Each path below is one point turned by a fixed rotation once a step. After each direction that follows a path, write how fast that rotation turns it, in degrees each step (0 if it stays still).
Each turn is a multiple of 5 degrees from 10 to 175, or 0.
Each row of a path follows its step; steps can be skipped.
Rotation 1:
step 3: -1.381; 0.773; -5.305; -1.340; -0.730; -0.314; -0.159; 0.297; 0.310; 2.346; -1.589; 1.888; 0.328; -1.921; -1.767; -3.238; 4.179; 1.908; -1.278; -2.536; 0.166; -4.305; -0.200; -1.768; 1.345; 3.717; -4.769; 0.981; 4.529; -0.772; -1.050; -0.502; -1.127; 0.093; 0.474; 2.546; 1.582; -2.471; 1.877; -1.036; 2.596; -1.759
step 5: 1.266; -1.091; 0.877; -0.290; -4.238; 2.097; -3.076; 0.988; -0.701; 0.679; -3.202; -3.459; 1.538; -1.410; 2.208; -0.235; -1.745; -1.292; 1.933; 0.338; -1.843; 2.931; -2.042; 1.853; -1.256; 3.669; 0.212; -0.358; 3.983; -2.071; -1.907; -1.860; 0.397; -1.966; 2.275; 1.841; -2.051; -5.428; -0.565; -3.890; 0.140; 1.034
step 6: -0.577; 1.816; 1.101; 0.761; -1.621; 1.869; -0.191; -1.684; 2.665; 1.345; -2.228; -3.442; 0.531; -0.188; 3.889; -1.105; -2.579; 0.656; 0.854; -4.135; 1.653; -3.047; -2.664; 2.045; -1.311; 3.846; -0.216; -5.259; 1.233; -1.741; -2.309; -1.032; -0.418; 0.981; -0.101; -4.029; 1.221; -1.139; 3.127; 0.180; 1.206; 3.397
step 10: -1.612; -1.759; -2.237; 1.110; -0.688; 0.777; -2.965; 2.559; 1.833; 2.339; -1.956; -2.142; -2.470; 1.743; 2.611; -3.010; 2.142; 2.350; -2.529; -1.744; 0.618; -0.387; -1.671; -0.022; 1.294; 4.584; 0.222; -0.776; 5.452; -1.331; -2.266; -2.451; -2.774; 2.001; 3.419; 0.727; -1.673; 0.917; 0.553; -0.346; 2.330; -3.444
step 11: 1.330; -0.363; -2.431; -1.791; -3.029; 3.032; 1.378; 1.213; -1.922; 0.812; 0.364; -3.419; 0.357; 0.800; -2.083; -2.049; -1.699; 0.264; 0.054; -3.393; -0.524; 1.771; -2.268; -0.719; 1.175; 4.427; -0.194; -0.406; 2.501; -1.825; -0.138; -3.918; 2.895; -1.051; 0.305; -2.673; 0.915; -3.193; -0.732; -2.856; 6.158; -0.443
step 14: 0.108; 0.545; -0.690; 1.288; -0.028; -4.552; -5.293; -1.104; 1.515; 0.084; -2.918; 0.629; -0.911; -1.601; -1.967; -0.519; -0.610; -0.109; -0.216; -8.177; -1.825; -2.475; 1.575; 0.045; 0.409; 1.765; 1.501; -3.482; 1.986; -1.516; -2.073; -2.530; 0.948; 0.209; 1.228; -1.672; 0.703; 1.791; -1.041; -1.886; -1.985; -1.159
step 15: 0.393; 2.278; 1.576; -1.959; 2.082; -0.621; -2.498; 3.782; 4.255; -1.267; -2.470; 1.079; 1.017; 2.659; -1.680; 0.320; 3.180; 1.073; -2.378; -3.715; -0.999; -1.430; 0.464; -3.276; 2.210; 3.300; -3.123; 0.206; 0.257; -1.210; 0.690; -4.466; 0.870; 2.548; -1.004; 0.900; 1.088; -2.048; 1.064; -3.535; 2.950; -0.603
step 18: 2.225; -1.281; -2.664; 0.500; -2.317; -0.217; 0.842; -2.516; -0.564; 3.258; -2.823; -1.783; 0.686; 0.969; -0.778; -0.263; -1.033; 3.016; 0.000; -3.351; -1.425; 2.281; -3.430; -1.416; -0.649; 3.972; 2.072; -4.246; 1.562; -2.904; -0.501; -0.558; 0.193; 1.017; 1.284; -1.933; -3.300; -5.602; 0.952; -3.099; -1.073; 1.055
step 22: 0.564; 1.893; -2.157; 0.288; 0.586; -2.472; -2.373; 2.767; -1.070; -2.168; -1.418; 1.108; -1.075; 0.974; -1.052; -0.012; 3.486; 2.031; -0.619; -2.741; -1.580; -0.237; -1.444; -3.199; -0.494; 4.228; -3.381; 0.086; 4.996; 0.053; 1.660; -0.228; -2.709; 3.140; 4.309; 0.649; 0.346; -3.158; -3.530; -2.865; 0.107; 0.564
Speeds:
-0.770; -0.367; -0.865; -0.316; -0.706; -0.326; -0.832; -0.456; -0.640; -0.178; 0.411; 1.453; -0.078; 0.919; -0.256; 0.363; 0.013; 0.165; -0.014; -0.646; 0.401; 0.924; -0.159; -0.946; 0.012; 0.332; -0.854; -1.183; -0.367; 0.519; 0.080; -0.441; 0.853; 0.337; -0.551; 0.536; 0.225; 0.345; 1.115; 1.017; 1.874; 0.480	90
-0.632; -0.898; 0.585; 1.023; 0.008; -0.445; -0.001; -0.852; 0.413; -0.166; -0.744; -0.542; 1.311; -0.271; 0.482; 0.565; -1.735; 0.025; -0.757; -0.080; 0.657; 0.545; 0.182; -0.362; -0.762; -0.809; -0.513; -0.620; 0.291; -0.411; 0.442; 0.097; 0.368; -1.501; -0.030; -0.961; 0.752; 0.239; 0.359; -0.808; -0.151; 1.109	55
-0.231; 0.403; 0.285; -0.736; -0.262; 0.130; 0.017; -0.353; -0.852; -0.606; -0.029; -0.104; 0.258; 0.037; 1.409; 0.498; 0.328; 0.607; 0.437; -0.498; -0.622; 1.672; 0.879; 0.218; -0.695; -0.388; 0.682; 0.534; 1.507; 0.219; 1.115; -0.364; -0.444; 0.077; 1.058; 0.140; -0.343; 1.431; -1.040; -0.008; 0.716; -0.385	125
0.371; 0.200; 0.498; 0.345; 1.021; 0.124; -0.979; -0.658; -0.156; 0.843; -0.231; 1.185; -0.302; -0.617; -1.359; 0.422; 0.592; 0.561; 0.349; 1.478; -0.510; 0.610; -0.989; -0.695; -0.939; -0.325; -0.147; 0.404; 0.138; -0.571; 0.702; 0.523; -0.459; 0.630; -0.043; -1.487; 0.117; 0.042; -0.768; 0.712; 0.178; 0.838	10
-0.846; -0.801; -0.803; 1.002; 0.336; 1.663; -0.024; -0.028; -0.107; -0.005; 1.041; 0.523; -1.819; -0.549; 0.126; -0.887; 0.139; 0.302; -0.615; -0.181; 0.141; -0.594; 0.469; 0.064; -0.045; -0.316; -0.106; 0.033; 1.232; -0.335; -0.466; -0.113; 0.115; -0.860; 0.047; -0.683; 0.403; 1.484; 0.554; 0.720; -0.647; -0.324	110
-0.173; 0.491; 0.303; -0.758; 0.054; 1.120; -0.564; -0.448; 0.560; -0.719; 0.238; 0.082; -0.350; -0.366; 0.514; 0.741; -0.574; -1.538; 0.771; -1.532; -0.816; -0.144; -0.006; 0.213; -0.363; -0.063; 0.532; -0.836; -0.691; -1.868; 0.341; 1.169; 0.022; 0.027; -0.740; 0.133; -0.397; -0.094; -0.192; 0.919; -0.399; 0.554	55
0.597; -0.239; 0.973; 0.143; -0.865; 0.738; 1.318; -0.089; 0.200; -0.252; 0.098; 0.375; -0.299; 0.374; -0.212; 0.776; -1.155; 0.561; -0.328; -0.843; -1.151; -0.147; -0.134; -0.845; 1.084; 0.473; -0.993; 0.544; -0.050; 1.120; 0.189; 0.410; 0.936; 0.321; 1.246; -1.025; -0.404; -0.397; -0.458; 1.032; -0.513; 0.122	160
